(in the rows, 128 means zero)
A: 3 groups of rows, each row roughly a mix of its group's hidden directions:
A (123 x 12):
[[166 159 152 148 122  97 164 155 120 111 139 139]
 [100 130 116  80 146  93 101 151 119 122 157 125]
 [117 100 162 153 139 127 139 135 167 174 147 120]
 [153 106 123 159  94 157 159 119 110 155 107 147]
 [150 122 153  95 119 153 104 113  78 117 155 121]
 [168 139 101 144  96 137 151 143 143 156  91 124]
 [129 116  98 131 173 130 104 107 113 119  79 114]
 [157 117 107 126 127 174 106  99 113 142 165 148]
 [ 71 116 120 136 162 138 102 153 144 101 132 130]
 [169 133 104 137 124 147 127 127 140 102 138 186]
 [144 119 109 116 162  86 110 153 134 151  87 138]
 [ 84 147 162 158 135 109 149 161 143 109 113 129]
 [103 132 143 118 142 115  90 180 153 131  98 134]
 [174 123 113 125 166 142  84 122 147 151 113 127]
 [137 112 105  89 131 135  97 136 113 120  72 115]
 [126 153 139 105  98 138  99 179 108 134 136 157]
 [161 131 128  98  98 128 146 118  79 127  92 123]
 [116 119 105  72 150 118  90 137 155 111 120 121]
 [130  94 101 113  79 122 114  95 122 118 110 100]
 [176 119 171 110  99 117 141 140 124 147  99 122]
 [143 113 137 123 124  90 135 161 145 124 187 131]
 [136 163 166 114 109 105  94 152 134 123 143 164]
 [137 115 139 132 102 145  85  95 142 128 119  78]
 [146 154 131 148 185 135 110 146 148 143 133 161]
 [149 117 116 116 105 160 155  80 119 116 164 137]
 [126 118 103 171 147 135 172 124 136 140 156 161]
 [150 131  98 151 154 151 164 152 146 120 149 163]
 [135 131 139 108 119 121 162 127 123  67  93 113]
 [ 94 118 133 124 131  88 152 135 131 123 186 119]
 [142 125  98 141 126 111 112  87  89 147  95 153]
 [122 138 178 126 152 114 108 178 111 147 118 121]
 [116 162 115  98 117 126 109  98 139  80 124  99]
 [171 124  79 103 142 153 115 117 135 110 128 154]
 [ 65 121 138  92 144 115 116 118 146 150 118 138]
 [142 123  74 153  87 148 124 122 117  97 121 120]
 [139 134 156 115 134 105 140  65 157 111 131 118]
 [154 104  94 136 121  93 178 121 105 137 134 119]
 [109 113 158 131 118 163 122 153  79 152 109 141]
 [147  87 113 173 105  99 144 118 115 155 122 135]
 [ 85 117  92 132 122 150 154 144 116 105 103 159]
 [ 83 129 160 129  91 121 134  83 108 124 118 130]
 [139 155 153 118 128 108 133 132  70 100 101 142]
 [167 112 157 100 118 109  82 111 135 149 121 141]
 [126 127 132 115 175 127  77 150 132 124  95 107]
 [168 152 110 165 116 170 123 111 117 106 112 120]
 [155  74  99 116 140 113 128 139 158 157 116 124]
 [130  88 135 167 100 122 139  83 129 139 115 103]
 [122 131 165 151 117 140 152 144  73 128 153 148]
 [133 113 114 140 122 108 138  90 177 131 142  84]
 [117 139 149 144 165 142 126 153 180 115 123 159]
 [163 114 113 135 161 132 137 173 156 158 146 113]
 [126 108 160 103 114 110  86 130 128  84 113 148]
 [149 158 126  95 155 153 141  98 135  92 139 155]
 [ 85 123 121  86 116  95 108 104 133 121 150 104]
 [117  83 154 161 110 153 129  99 149 158 129 126]
 [126 138 170 111 107 140 175 109 142 150 159 138]
 [128 104 126 127 118 196 126 137 120 147 132 162]
 [172 135 137 168 124 143 114 125  82 132 150 145]
 [134 108 158  99  91  85 132 143 111 129 108 156]
 [158 141 125 173 131 133 181 114 116 143 120 149]
 [147 125  65 105 145 122 112 107 151 110 129 111]
 [ 87 147 136 130 173 126 129 126 130 157 170 144]
 [142 132 141 115 141 167 152 124 181 138 163 123]
 [159 155 152 171 113 124 151 112 155 157 145 138]
 [ 92  94 145 126 150 123 152 105 130 102 147 169]
 [144 105 146 126 110 147 143 129 133  78  79 138]
 [ 95 146  94 139 128 147 146 111 109  81 113 103]
 [170 105 104 166 125 155 145 115  96 128 110 115]
 [127 139 124 105 181  96 160 137 105 106 146 139]
 [118 161  95  95 131 120  71 125 131 131 114 120]
 [137 136  86 115 163 103  83 140 130 158 132 126]
 [108  92 165 119  91 160  96 128 131 120 145 122]
 [168 147 148  76 144 129 152  97 122 119 131 117]
 [ 95 124 145 145 153 115 106 133  91 117 169  98]
 [124 151 131 106 158 158  90 102 148  94 150 129]
 [154 119  81 142 125  84 109 154 145 139 133 106]
 [ 87 117  98 140  92 159 114 102 107 108 112 129]
 [137  79 144 106 114  90 150 164 134 136 113 137]
 [139 166 101 142 134 131 132 151 134  73 126  98]
 [ 97 135 143  79 116 104 100 113 105 144 115 100]
 [144 111 169 139 130 138 110 134  99 115  97 176]
 [151 111  87 131  74 115  92 122 138 134 132 123]
 [112 114 118 153 104 180 126  91 139 102 125 148]
 [146 109 182 144 143 103 116 130 161 160 135 135]
 [131 138 110 149 171 130 126 101  71 145 127 120]
 [139  84 154 132  82 125 131 145 123 163 152 123]
 [139 114 158 147  97 145 127 141 111 173 134 169]
 [127 150 133 111 122 158 126 190 124 144 150 153]
 [111 129 102 147 122 143 110  85 106 169 160 128]
 [144 101 115  92 116  92 138 159 159 158 119 140]
 [128 104 104 133 161 171 162 114 148 139 135  97]
 [111 102  71 146  93 118 126 108 138 139 133 104]
 [176 153 108 166 111 151 157 136 120 135 139 115]
 [160 125 101 163 126 135 134  79 148 144 118 101]
 [172 119  92 157 147 117 122 121  92 151 105 129]
 [113  98 129 120 118 114 156 138 122 155 185 102]
 [173 120 158 136 144 112 115 130 141 145  87  94]
 [133 113 131  83 137 152 153 126 121  81  97 143]
 [108 100 138 137 153 122 118 130 106 185 148 155]
 [108 138 157 137 145 105 100 147 185 127 126 108]
 [ 86 168 120 102 144 149 132 169 130 118 147 138]
 [125 153 124 123 165  91 100 110 126  98 127 168]
 [126 146 128 134 141 135  85 125 159 131  94 178]
 [144 104 126 110 120 121 144 170 152 141  79 102]
 [ 98 119 155 122 131 182 130  87 120 113 111 120]
 [176 116 125 166 133  99 169 115 117 118 119 115]
 [118 184 156 128 160 142 140 136 112 120  97 146]
 [104 137 116 110  61 138 100 118 132 127 142 141]
 [ 95 155 118 130 132 146 141 113 132 151 181  97]
 [ 85 109 153 142 108 103 150 125 138 108 154  92]
 [118 110 141 146 138 119 159 152 162 114  73 125]
 [137 147 146 164 100 111 149 136 177 157 115 135]
 [137 147 170 129 148  89 108 158  98 146 143 112]
 [113 103 101 134 146 196 137 113 122 123 117 125]
 [ 69 124 137 109 129 126 118  96 114 149 165 126]
 [153 173 127 164 170 148 138 140 134 112 140 146]
 [126 136 107 116 127  64 126 112 111 153 151 152]
 [100 143 112 187 131 138 158 120 128 116  95 127]
 [115 103 155 111 114  88 173 164 126 126 132 131]
 [ 93 117 102 103 123 101  93 125 129 131 167  99]
 [102 139 136 116 162  81 138 122 118 137 152 170]
 [143 115 147 136 146  76 132  89 113 123 100 104]
 [114  92 153 114 120 141 141 148 102 168  91 112]]
which group is each row in? (one row of each group first):
[146  81 133 132 146 151 103 138 150 175 127 114] | <96>
[ 85 142 167  94 126 138 108 123 141  89 120 128] | <92>
[158  90 101 127 168 119 118 116 162 140 115 104] | <117>

[118 121 155 134  86 111 133 177 120 155 102 139] | <117>
[123 164 147 110 161 117 117 173 132 156 101 119] | <92>
[148  95 129 151 109  99  94  93 157 135 118 107] | <96>
[176 113 150 156 169  98 149 123 132 129 117 134] | <96>
[130 151 164 134 121 174 138 137 145 105 110 170] | <117>
[169 143 154 151 122 124 168  98 126  91 125 135] | <96>
[166 157 103 130 128 113 162 157 152 110 122  96] | <92>
[134 128 113  80 140 106 113 147 115 117  75 117] | <117>
[109 112 146 142 147 142  89 109  98 137 176 138] | <92>
[127 115 106 138  90 125 113 100 161 157 168 112] | <117>
[120 131 102 116 101 185 153 151  99 135 139 131] | <96>
